Named turns come first, each shown by rows before and after it. Which turns, in which order, take the first row of each pair that follows to the second? Write the first one first, as in the answered first pair.
fur (before -> after):
[-2.24 -1.13 -0.23  0.97 -1.10  1.92 -2.50 -0.38  2.80 -0.58] -> [ 1.13  0.06  1.50 -1.25  2.00 -0.65 -3.24  1.43  2.68 -0.06]
[ 2.49 -3.04 -0.11  1.37  1.97 -0.48 -2.53  0.92 -2.36 -2.23] -> [ 1.87  0.23  0.61  0.24  4.20 -1.64  2.44 -0.26 -2.84 -0.15]
[ 0.10 -0.80  0.25 -0.72  1.69 -1.58  1.08  0.92 -1.14  0.24] -> [-1.85 -1.09 -0.30  0.34  0.19 -0.29  2.11 -0.44 -0.92  0.09]
[-4.69  0.26  2.05  0.34 -1.34  0.29  4.90 -1.64  1.53 -1.67] -> [-2.60 -3.83  1.88  0.88 -2.70  0.79 -2.16  0.82  1.87 -4.13]
lota (before -> after):
[-0.45  2.00  0.09 -0.78  2.02 -0.13  3.42 -0.84 -1.41  1.64] -> [ 0.47  2.41 -0.62 -0.85  2.11  0.44  2.31 -0.39 -1.39  2.11]
[-0.84 -1.92 -1.36  1.64 -0.34  1.17 -1.37  0.68 -1.69  0.06] -> [-0.72 -1.23 -1.05  0.93 -1.36  2.43 -1.68  0.52 -0.44  0.52]
[-0.97  0.15  1.17  0.26 -0.15  2.78  4.25 -4.09 -0.42 -0.44] -> [-0.27 -0.63 -0.75  1.62  2.45  0.15  3.58 -2.81 -3.80 -0.16]
[ 0.79 -0.50  1.71 -0.82  2.75 -2.23  0.66  1.73 -1.45 -0.43] -> [ 2.66  0.94 -0.21 -1.72  2.04 -0.53 -1.45  1.94 -0.51  1.29]
Ruzu (before -> after):
[-0.58  0.21 -0.65  0.20 -0.53  0.80  0.89  0.06 -0.40  0.80] -> [-0.46  0.54 -0.49  0.12 -0.14  0.62  1.04  0.04 -0.48  0.81]
[ 0.80  1.02 -1.24 -0.15  0.59 -0.30 -0.77  1.68  1.16  0.89] -> [ 0.45  0.86 -1.24 -0.10  0.09 -0.24 -0.92  1.73  1.38  0.67]
[-0.16 -0.02 -0.12  0.46  0.71  1.39 -0.82 -1.06 -0.22  0.31] -> [ 0.31  0.44  0.37 -0.07  1.66  0.71 -0.22 -0.75 -0.13  0.48]
[ 1.76 -2.09  1.54 -1.03  1.27 -0.34 -2.53  0.58 -0.35 -1.52] -> [ 1.60 -2.26  1.25 -0.91  0.88 -0.12 -2.72  0.42 -0.25 -1.57]
Pairs:
Between the rows of a pair lie 2 to 3 turns.
[-0.33 -0.34  0.91 -0.26  1.06 -1.00  1.95 -0.15 -1.85 -0.87] -> [ 0.16  1.57 -1.66 -0.07 -0.80  1.54  1.04 -1.13 -0.79  1.29]
lota, fur, lota
[-0.86 -0.20  0.32  0.68 -2.62  1.86  1.72 -1.09  0.98  0.93] -> [ 1.82 -0.94  3.17 -0.55  0.32 -1.47  0.42  1.19  0.24 -0.29]
fur, lota, fur
[-1.21  1.22  0.60 -0.07 -1.66 -1.55  1.07  2.19  3.38  0.07] -> [ 0.17 -0.26  1.94 -0.40 -1.45 -1.45 -1.28  2.70  3.08 -1.41]
Ruzu, fur, lota
[ 0.95 -0.78 -1.83  1.12 -0.37 -0.67 -2.57  1.66 -0.91  1.15] -> [ 0.46  2.20  0.19 -1.08 -0.94  0.52  1.38  0.20  1.42  2.44]
lota, fur, fur
[ 1.90 -0.04 -2.68 -0.57  1.35  0.82 -1.79 -1.20 -1.89  0.95] -> [ 0.89  1.26 -0.67 -1.83 -0.31  2.64  0.67 -2.77  0.48  0.78]
fur, lota
[ 1.89  0.78  0.90 -2.27  1.78 -0.22 -0.81  0.52  0.60 -0.70] -> [-1.14  1.24 -0.13 -0.67  1.71 -0.35  2.62 -0.88 -0.59 -0.28]
fur, lota
[ 2.49  2.28 -0.50 -1.94  2.27  0.04 -0.29 -0.31 -1.10  1.58] -> [-0.51  2.46 -0.12 -0.91  1.32  0.28  3.39 -1.55 -0.39  1.41]
fur, Ruzu, lota
[-0.73  1.66 -0.57 -1.01 -0.22 -0.96  3.00  0.36 -0.49  2.25] -> [-0.25  1.60 -1.47 -0.48 -0.92 -1.48  1.56  1.76  0.08  2.27]
Ruzu, lota, lota
[ 1.22  2.04 -3.83  0.73  1.99  1.02 -1.15 -1.88 -2.57  2.17] -> [ 1.71  1.47 -3.74  0.74  1.86  1.08 -2.64 -1.45 -2.59  1.54]
fur, fur
[ 2.01  1.56 -1.15 -0.68  0.62 -0.09  0.18 -0.76 -0.98  1.58] -> [-0.34  0.71 -0.77  0.00 -1.26  1.45  1.52 -2.38 -0.09  0.57]
fur, lota
[ 2.26  0.67  1.55 -1.02  1.27 -0.39 -1.61  0.54  1.21 -0.04] -> [-0.43  0.21  1.04  0.78  2.27 -1.80  2.08 -0.81 -0.67 -0.17]
lota, fur, lota
[-0.82 -0.22 -1.58  0.49 -0.86  0.79 -0.49 -0.79  0.21  0.36] -> [-0.45  0.62 -0.51 -0.36 -0.49  1.13  0.58 -1.63  0.45  0.55]
Ruzu, lota
[-1.57 -0.70 -0.37  0.48 -2.07  0.83 -1.60 -0.11  1.62 -1.35] -> [-0.15  1.59  0.41 -0.73  1.73 -2.27  2.00  0.06  0.12  0.81]
fur, fur, lota
[ 1.15  2.70 -0.07 -0.70  0.37  2.19 -0.32 -1.62  0.45  1.67] -> [ 0.94  0.59  0.27 -0.05 -1.42  1.97 -3.00  0.01  1.76  0.09]
Ruzu, fur, fur
[ 2.83  0.19  1.59 -1.31  1.50  0.37 -1.19  1.44 -1.15 -0.38] -> [ 0.18  1.61  0.29 -0.42  1.56  0.95  2.93 -0.30 -2.05  0.78]
fur, lota
[ 2.30 -0.16 -1.47 -0.10  0.85 -1.47 -2.46  1.75 -0.76  0.27] -> [-0.21 -1.74  0.98  0.70  1.28 -3.05  0.00  1.14 -0.99 -1.80]
lota, lota, lota
[ 2.00  0.01  0.73  0.03  1.12 -3.45 -1.48  2.74  0.59  0.26] -> [ 0.09  2.67 -1.13  0.29  0.86 -2.31  2.16  0.77  0.00  2.44]
fur, lota
[ 0.04 -1.53  0.58  1.03 -0.39 -0.24 -0.86  1.38 -0.40 -1.23] -> [ 0.94 -0.93 -0.45  0.51  0.09  0.44 -1.75  1.02 -1.32 -0.28]
lota, Ruzu
[ 2.03 -2.05 -0.48 -0.47 -0.41 -0.36 -2.56 -0.30 -1.41 -0.16] -> [ 2.55  0.89  0.33 -2.16  0.48 -0.10  0.63 -1.02 -0.20  1.72]
fur, lota
[-1.29  1.11  1.12  0.90 -0.32 -2.46  2.72  1.31  1.46  0.99] -> [-0.65  0.92 -1.69  1.73 -1.16 -1.84 -0.09  2.39  1.39  1.61]
lota, Ruzu, lota
[-1.03 -2.32 -0.59  2.14  0.96 -0.35  0.15 -1.04 -2.97 -1.42] -> [ 0.24  0.00 -0.85  0.04 -2.11  3.55 -1.58 -1.54  0.63  0.10]
lota, lota
[-2.16 -1.89 -1.51  2.65 -1.57  0.74  1.11  0.70  0.28 -0.95] -> [-1.40 -0.72 -1.93  1.16 -1.60  3.04  0.96 -1.36  0.06 -0.23]
Ruzu, lota, lota
[-0.13 -1.23 -1.10  0.63  0.29  0.48 -2.82  0.18 -1.49 -0.71] -> [ 0.01  2.29 -0.30 -1.47 -0.04  1.84  0.51 -0.98  0.28  1.38]
fur, lota, fur
[ 0.03  2.98 -1.81 -0.83  1.63 -1.00 -0.04 -0.88 -0.26 -0.12] -> [-0.95  1.98 -1.55 -0.35 -1.43  1.22 -1.12 -1.55  1.33 -1.03]
lota, fur
[-1.17  0.00  1.90 -0.49  1.07  1.97  1.78 -2.67 -1.29 -2.19] -> [ 1.41 -0.56  2.63 -1.40  2.17  0.97 -1.15 -1.03 -1.19 -3.02]
fur, fur
[ 2.74  1.41  2.03 -1.94  3.04 -1.02  0.15 -0.78 -1.29  0.54] -> [-0.69 -2.01 -0.27  1.12 -2.15  2.70 -2.61 -1.99 -0.63 -1.46]
fur, fur
[-1.58 -1.95 -0.99  1.92 -1.15 -0.92 -0.78  0.47 -1.51 -0.31] -> [-1.11 -0.59 -0.68  0.59 -3.03  1.35 -1.59  0.09  0.73  0.56]
lota, lota
[ 0.02 -2.92  2.46  0.28  0.47 -3.03 -1.13  1.73  0.55 -2.11] -> [-3.15 -3.14 -0.16  1.96 -2.31  0.43 -0.08 -1.10 -0.24 -2.03]
fur, Ruzu, Ruzu
[ 0.46  0.64  2.06 -1.98  0.53 -1.57  2.74  1.17  1.40  0.81] -> [-2.59 -0.50 -0.81  0.66 -1.49  0.12  3.64 -0.32  0.31  0.81]
lota, fur
[-1.06  0.17 -1.47 -0.48 -1.76 -0.35 -0.54  3.51  2.08 -1.16] -> [-2.22  1.11 -2.41  0.00 -2.01  0.60  1.30  2.25  1.75 -0.38]
fur, fur, Ruzu
[-2.91 -2.62  0.59  2.67 -0.62 -1.02  1.21  0.43  0.17 -2.27] -> [ 0.99 -2.35 -1.82  1.68 -0.03  0.40 -3.95  1.71 -0.48 -1.09]
fur, Ruzu, lota
